One turn moves every row onto another: examples first, then more rows asked
k75: [ 0.80  3.32 -0.58  1.82 -0.26 -2.53  4.36 -0.88 -0.08  1.27  2.02 -0.59
  0.54 -4.14  3.50  1.61]
k502: [ 0.05  3.72 -3.04 -0.71 -3.34  1.70  0.69 -1.98 -0.41  0.44  2.09  2.16
  1.60 -0.29  1.79  4.02]
k818: [-1.49 -0.19 -2.64 -0.79 -0.75  3.06 -1.69 -0.91  1.18 -4.55 -0.28 -1.88
 -4.81 -2.52  1.13 -1.06]
k146: [ 0.21  3.89 -2.09  1.91  0.54 -1.03  1.57  0.68 -0.82  2.85  5.11 -1.13
 -1.43 -2.84  0.26  1.75]
k489: [-0.67  1.71 -5.17  1.37 -0.49 -0.65  0.96 -0.95 -1.47 -0.15  0.81 -1.45
  1.97  4.87 -0.48 -2.28]
k411: [-1.06 -2.03 -2.88  0.72 -0.56  4.02 -0.37 -2.57  0.09 -2.85 -2.97 -0.32
 -2.72 -4.38  1.08  0.06]
k13: [ 3.01 -3.19 -1.11 -2.99 -2.26 -2.55  3.90  0.91 -0.91 -2.93  1.20 -3.10
  0.76 -0.62  0.65  2.48]
k528: [-3.77  0.13  3.13 -0.58 -1.29  0.90  3.80  0.32 -1.99  0.42 -2.00  0.21
 -2.04 -3.58 -0.65 -1.63]
k216: [ 1.36  1.28 -3.98 -1.59 -0.83 -0.90  0.76 -2.16  0.81 -0.23  0.83  5.03
  0.37 -2.47  2.11  2.34]
k452: [ 1.16  2.87 -3.39 -2.79 -1.46 -0.40  1.03 -0.07  2.26 -1.43  3.17  2.27
 -2.06  0.08  0.40  3.80]
k642: [ 0.26 -4.23  2.42 -0.42 -0.04  0.20 -5.17  1.33  0.78  1.14 -0.56 -4.50
  1.63  0.19  0.36 -0.29]
k402: [ 0.79 -0.49 -1.41 -2.71 -2.58  3.38 -1.34 -1.89  3.79 -1.37 -3.99  1.22
 -1.37  0.40 -1.92  1.51]
k240: [-3.73  1.33  0.95  3.42 -0.87 -2.54  0.56  3.28 -1.38  0.09 -0.35 -4.70
  0.39 -2.96  0.97 -1.45]
k137: [ 2.74  3.85  2.96  0.36  0.47  0.94  2.62  0.62  2.49  2.07  1.06 -1.74
  1.02  2.90  3.22 -1.14]
k682: [ 0.77 -2.35  0.86  0.70  2.59  1.17 -1.83  0.61  3.29  1.25 -4.09 -3.76
  1.39  2.98 -1.58 -0.83]
k394: [ 0.53 -2.57  1.58  0.04 -2.70 -1.17 -3.72  3.19 -1.64 -0.27 -3.14 -3.41
  3.02  1.99  0.63 -1.28]
k77: [-4.91  1.63  1.36  0.47 -1.54  0.55  0.85  1.18 -2.65  0.22  0.20  0.03
 -3.63 -1.19 -2.11 -2.71]
k140: [ 3.10 -0.47  2.17 -1.32  0.41 -1.08 -2.98  1.23  0.23 -1.85 -4.09 -4.32
  2.68  0.46  0.33 -2.65]
k131: [ 2.47 -3.00 -1.74 -3.04 -0.42 -3.99  0.92  0.97  0.69 -3.44  1.16 -2.35
  1.13  0.00  1.26  3.83]
k53: [ 4.05 -2.18  1.04 -1.20  0.52  2.20  0.28 -2.15  1.22  5.07  0.68  1.94
  1.42 -0.83  1.70  0.51]
k244: [ 1.05  3.84 -3.55  0.85 -0.31 -0.22 -1.90 -0.79 -0.39  0.07  1.01 -1.27
  1.92  5.45 -0.08 -1.08]
k680: [-0.62 -4.21  2.32 -1.59  0.12  0.89 -1.31  3.35  3.24  1.87 -1.93 -3.74
  0.78  2.57  0.49 -0.07]
k363: [ 1.21 -0.30 -2.14 -0.92  4.40 -0.86 -1.66  2.11 -2.38 -3.09  3.61  0.24
  2.19 -1.83 -0.19 -0.85]
k42: [ 2.22 -4.25 -0.16  3.95 -0.18 -1.63  1.65  0.28 -0.59  1.67 -1.03  0.02
  2.19 -0.22  0.38  4.94]
k247: [ 3.04 -2.76  0.48 -0.81 -0.63  1.88  0.96 -1.70  0.68  5.06  2.62  1.77
 -0.60 -0.47  1.59 -2.47]
k141: [-5.45 -1.01  0.69  0.54 -1.05 -1.90  3.14  0.92 -1.24 -1.88 -1.84 -0.07
 -3.17 -1.95 -1.67 -0.63]
k659: [ 1.94 -1.55  0.39 -1.53  2.10  0.32 -1.62  2.99  0.71  1.31 -4.77 -1.36
  2.15  1.71 -0.93 -3.80]
k697: [-2.08 -1.82 -2.66 -3.75 -2.70  3.12 -4.01 -1.10  1.20 -1.81 -0.70 -0.45
  0.61 -1.22 -0.71  2.43]
k403: [ 1.12  0.47 -2.81 -0.83  3.49 -3.34 -2.45  3.32 -2.00 -1.11  3.61 -1.04
  1.30 -0.07  0.37 -1.20]
k742: [-0.10  1.58 -1.43 -3.99 -3.14  1.61 -3.54 -2.11  1.85 -3.05 -2.56  0.71
  0.62 -0.67  1.49 -1.72]
k964: [ 0.74  2.24 -3.42  3.82  0.65 -4.13  3.20  0.12  0.87  0.77  1.62  0.39
 -2.13 -1.94  0.04  2.31]
k78: [ 1.41  3.07  2.86  0.74  1.13  1.37  2.54 -0.35  3.69 -1.56  2.16 -0.86
  0.40  2.99  3.36 -1.30]
k264: [ 2.48 -3.29  1.03  5.18 -1.27  0.77  0.77 -0.62 -0.95 -0.18  0.13  0.98
  1.46  0.29 -0.64  4.41]
k909: [-0.51  1.75  1.26  4.20  0.73 -1.63  1.26  2.52  0.30  2.40 -2.60 -1.37
 -1.57 -3.07 -0.50 -3.80]
k234: [-1.83 -1.06  1.73  2.28  1.14 -0.84  2.49  4.14  1.14  2.31 -0.42 -3.89
 -2.14 -3.84 -1.42  0.36]
k228: [-0.55  1.55 -1.03  0.93 -2.76  5.60 -0.61 -2.37 -0.03 -2.68 -1.97 -2.07
 -3.30 -1.99  1.34 -0.48]

k131 goes to k403
k75 goes to k216
k680 goes to k642
Now these:
k228 goes to k528
k234 goes to k697
k78 goes to k247

